[[118 120 134 140 124]
 [117 134 141 113 116]
 [115 133 134 124 127]
 [100 129 139 124 145]]
|
[[117 134 141]
 [115 133 134]]

[[140 121 130 151]
 [139 114 120 100]
 [132 120 133 124]]
|
[[139 114 120]
 [132 120 133]]

[[127 127 127 126]
 [120 138 143 117]
 [135 104 125 117]]
|
[[120 138 143]
 [135 104 125]]

[[110 109 147 128]
 [117 145 125 133]
 [104 127 132 129]
 [141 124 127 116]
 [149 157 118 116]]
|
[[117 145 125]
 [104 127 132]]

[[124 137 127 129]
 [101 116 132 132]
 [142 136 131 127]
 [107 121 122 131]
 [104 130 137 124]]
|
[[101 116 132]
 [142 136 131]]

[[124 122 105]
 [136 136 133]
 [128 121 139]
 [119 130 129]]
|
[[136 136 133]
 [128 121 139]]

[[120 154 106 131 132]
 [126 147 108 128 131]
 [117 132 118 126 107]]
|
[[126 147 108]
 [117 132 118]]
---
[[149 120 125 133 135]
 [144 125 133 147 116]
 [117 118 116 117 127]
 [117 132 112 139 109]
 [132 128 128 119 145]]
|
[[149 120]
 [144 125]]

[[113 143 131 129 127]
 [118 137 116 107 100]]
|
[[113 143]
 [118 137]]

[[116 106]
 [137 117]
 [134 100]]
|
[[116 106]
 [137 117]]

[[119 144 125 156 132]
 [134 103 132 116 125]
 [122 103 130 158 131]]
|
[[119 144]
 [134 103]]

[[129 130 121 135]
 [133 139 117 139]
 [102 121 131 133]
 [111 114 126 134]]
|
[[129 130]
 [133 139]]

[[135 153]
 [123 112]
 [138 119]
 [123 139]
 [106 138]]
|
[[135 153]
 [123 112]]

[[129 126 105 127]
 [122 131 105 131]
 [126 128 105 129]
 [115 118 105 139]
 [127 120 105 130]]
|
[[129 126]
 [122 131]]

[[134 130 129]
 [125 107 138]
 [131 128 127]]
|
[[134 130]
 [125 107]]

[[133 140 137]
 [101 147 116]
 [121 148 158]]
|
[[133 140]
 [101 147]]
---
[[133 135 131 133 130 135 122 121 116 123]
 [132 138 135 151 144 137 107 117 123 107]]
|
[[132 138 135 151 144 137 107 117 123 107]]

[[129 132 127 118 109 125 124 119 142 122 125 123 111 131 127 129]
 [133 127 127 118 127 125 124 119 127 122 125 123 143 125 122 128]
 [133 132 127 149 127 119 135 119 142 135 125 105 108 153 127 129]
 [133 132 127 118 127 125 124 119 142 122 125 127 143 116 127 122]]
|
[[133 127 127 118 127 125 124 119 127 122 125 123 143 125 122 128]
 [133 132 127 118 127 125 124 119 142 122 125 127 143 116 127 122]]

[[113 150 146 140 151 138 148]
 [141 120 116 132 128 111 132]
 [127 127 127 113 118 130 117]
 [144 125 116 133 130 110 131]
 [145 122 115 133 128 110 130]
 [142 146 128 143 140 118 142]
 [120 148 143 138 149 132 143]]
|
[[141 120 116 132 128 111 132]
 [144 125 116 133 130 110 131]
 [142 146 128 143 140 118 142]]

[[132 112]
 [134 119]
 [149 128]]
|
[[134 119]]

[[147 129 122 116 146 116 112 143 115 124 126]
 [137 102 137 145 124 107 121 116 129 118 141]]
|
[[137 102 137 145 124 107 121 116 129 118 141]]

[[128 128 129 129 131 131 131 129 130 129]
 [128 129 128 128 129 130 129 129 130 129]
 [128 128 128 128 128 129 129 128 131 129]
 [128 128 129 128 130 135 129 128 157 129]
 [128 131 128 128 131 133 143 130 134 131]]
|
[[128 129 128 128 129 130 129 129 130 129]
 [128 128 129 128 130 135 129 128 157 129]]

[[125 122 153 116 122 136 118 136 128]
 [112 131 125 122 119 124 119 125 134]]
|
[[112 131 125 122 119 124 119 125 134]]

[[134 149 128]
 [135 149 127]
 [135 140 123]
 [136 147 125]
 [135 148 126]
 [136 145 124]
 [135 141 123]
 [136 143 123]
 [136 144 124]
 [136 142 123]
 [136 146 125]]
|
[[135 149 127]
 [136 147 125]
 [136 145 124]
 [136 143 123]
 [136 142 123]]

[[122 145 143 131 148 148 145 124 149 127 138]
 [117 137 136 123 138 142 141 120 138 115 144]
 [101 131 148 144 129 133 133 110 128 114 136]
 [109 133 143 139 131 132 130 117 136 123 135]
 [150 117 114 127 118 114 114 134 116 149 118]
 [116 123 141 150 120 121 121 117 117 132 120]
 [116 123 126 119 121 127 128 117 119 109 144]
 [120 143 142 130 146 147 145 122 145 123 140]]
|
[[117 137 136 123 138 142 141 120 138 115 144]
 [109 133 143 139 131 132 130 117 136 123 135]
 [116 123 141 150 120 121 121 117 117 132 120]
 [120 143 142 130 146 147 145 122 145 123 140]]
---
[[139 117 139 142 113 143]
 [134 116 142 142 112 148]
 [116 140 117 113 145 113]
 [135 122 142 140 122 155]
 [131 123 142 138 124 154]
 [118 139 117 114 142 114]
 [132 123 142 139 122 153]]
|
[[139 117 139 142 113 143]
 [116 140 117 113 145 113]
 [131 123 142 138 124 154]
 [132 123 142 139 122 153]]

[[110 122 132 121 138]
 [150 127 131 128 103]
 [129 121 128 130 104]
 [129 130 134 124 121]]
|
[[110 122 132 121 138]
 [129 121 128 130 104]]

[[125 127 125 126 126 129]
 [131 116 114 115 130 135]
 [126 108 116 115 134 141]
 [107 135 142 139 119 127]
 [102 130 145 141 122 131]
 [135 135 117 120 121 122]
 [121 124 136 134 131 133]
 [127 135 118 120 117 122]
 [125 116 126 124 133 136]
 [110 118 141 137 133 139]
 [131 117 112 114 129 134]
 [129 129 133 132 131 128]]
|
[[125 127 125 126 126 129]
 [126 108 116 115 134 141]
 [102 130 145 141 122 131]
 [121 124 136 134 131 133]
 [125 116 126 124 133 136]
 [131 117 112 114 129 134]]

[[129 147 126 135 130 154 146]
 [125 107 134 125 126 106 122]
 [129 146 121 143 128 152 142]
 [127 143 132 130 132 153 150]
 [125 132 143 115 133 142 150]]
|
[[129 147 126 135 130 154 146]
 [129 146 121 143 128 152 142]
 [125 132 143 115 133 142 150]]

[[145 101 145 128 142 112 140 138]
 [154 107 154 127 133 144 120 126]
 [132 128 132 128 133 123 117 122]
 [118 132 118 124 121 124 120 131]
 [128 128 128 122 110 120 129 130]
 [132 119 132 126 125 125 125 133]
 [123 137 123 122 143 123 117 137]
 [130 128 130 121 129 129 130 129]
 [114 138 114 127 124 136 136 130]
 [129 125 129 113 135 121 107 133]
 [125 130 125 126 138 128 121 131]
 [134 116 134 115 140 123 110 143]]
|
[[145 101 145 128 142 112 140 138]
 [132 128 132 128 133 123 117 122]
 [128 128 128 122 110 120 129 130]
 [123 137 123 122 143 123 117 137]
 [114 138 114 127 124 136 136 130]
 [125 130 125 126 138 128 121 131]]

[[129 115 114]
 [121 114 115]
 [124 141 144]
 [140 118 119]
 [133 106 108]
 [125 147 150]
 [130 108 110]
 [125 136 140]]
|
[[129 115 114]
 [124 141 144]
 [133 106 108]
 [130 108 110]]

[[110 124 120 133 112 135 123 139]
 [147 144 141 138 136 142 137 107]
 [135 146 146 146 141 126 121 142]
 [108 112 114 121 120 111 120 148]
 [110 126 134 134 111 132 123 145]
 [106 127 135 128 109 124 121 149]
 [111 112 112 123 121 112 125 149]
 [108 120 118 117 107 137 131 141]]
|
[[110 124 120 133 112 135 123 139]
 [135 146 146 146 141 126 121 142]
 [110 126 134 134 111 132 123 145]
 [111 112 112 123 121 112 125 149]]

[[120 121 129 122 128 121 133 120 126 123 123 128 112 136 126 129]
 [128 135 123 122 129 127 113 128 129 122 124 124 131 124 135 128]
 [130 123 136 133 129 134 128 144 129 134 134 127 127 122 123 120]
 [121 122 125 125 121 130 104 144 128 128 126 121 120 120 122 132]
 [132 127 118 131 132 128 115 125 131 132 129 136 114 123 131 124]
 [123 122 124 122 125 125 136 130 126 124 125 116 102 131 129 130]]
|
[[120 121 129 122 128 121 133 120 126 123 123 128 112 136 126 129]
 [130 123 136 133 129 134 128 144 129 134 134 127 127 122 123 120]
 [132 127 118 131 132 128 115 125 131 132 129 136 114 123 131 124]]
---
[[134 120 124 121]
 [142 130 133 107]]
|
[121 133]

[[121 106]
 [124 104]]
|
[106 124]

[[138 132]
 [103 101]
 [129 145]
 [131 108]
 [123 106]]
|
[132 103]

[[125 137]
 [119 126]
 [120 112]
 [127 124]
 [128 103]]
|
[137 119]

[[106 154]
 [149 103]
 [110 153]
 [144 106]
 [154 146]]
|
[154 149]

[[126 109 132]
 [142 119 126]
 [111 146 150]
 [131 139 144]]
|
[132 119 111]

[[133 152 115]
 [126 138 123]
 [129 138 128]
 [128 124 136]]
|
[115 138 129]

[[123 117 130]
 [118 132 137]
 [106 125 125]]
|
[130 132 106]
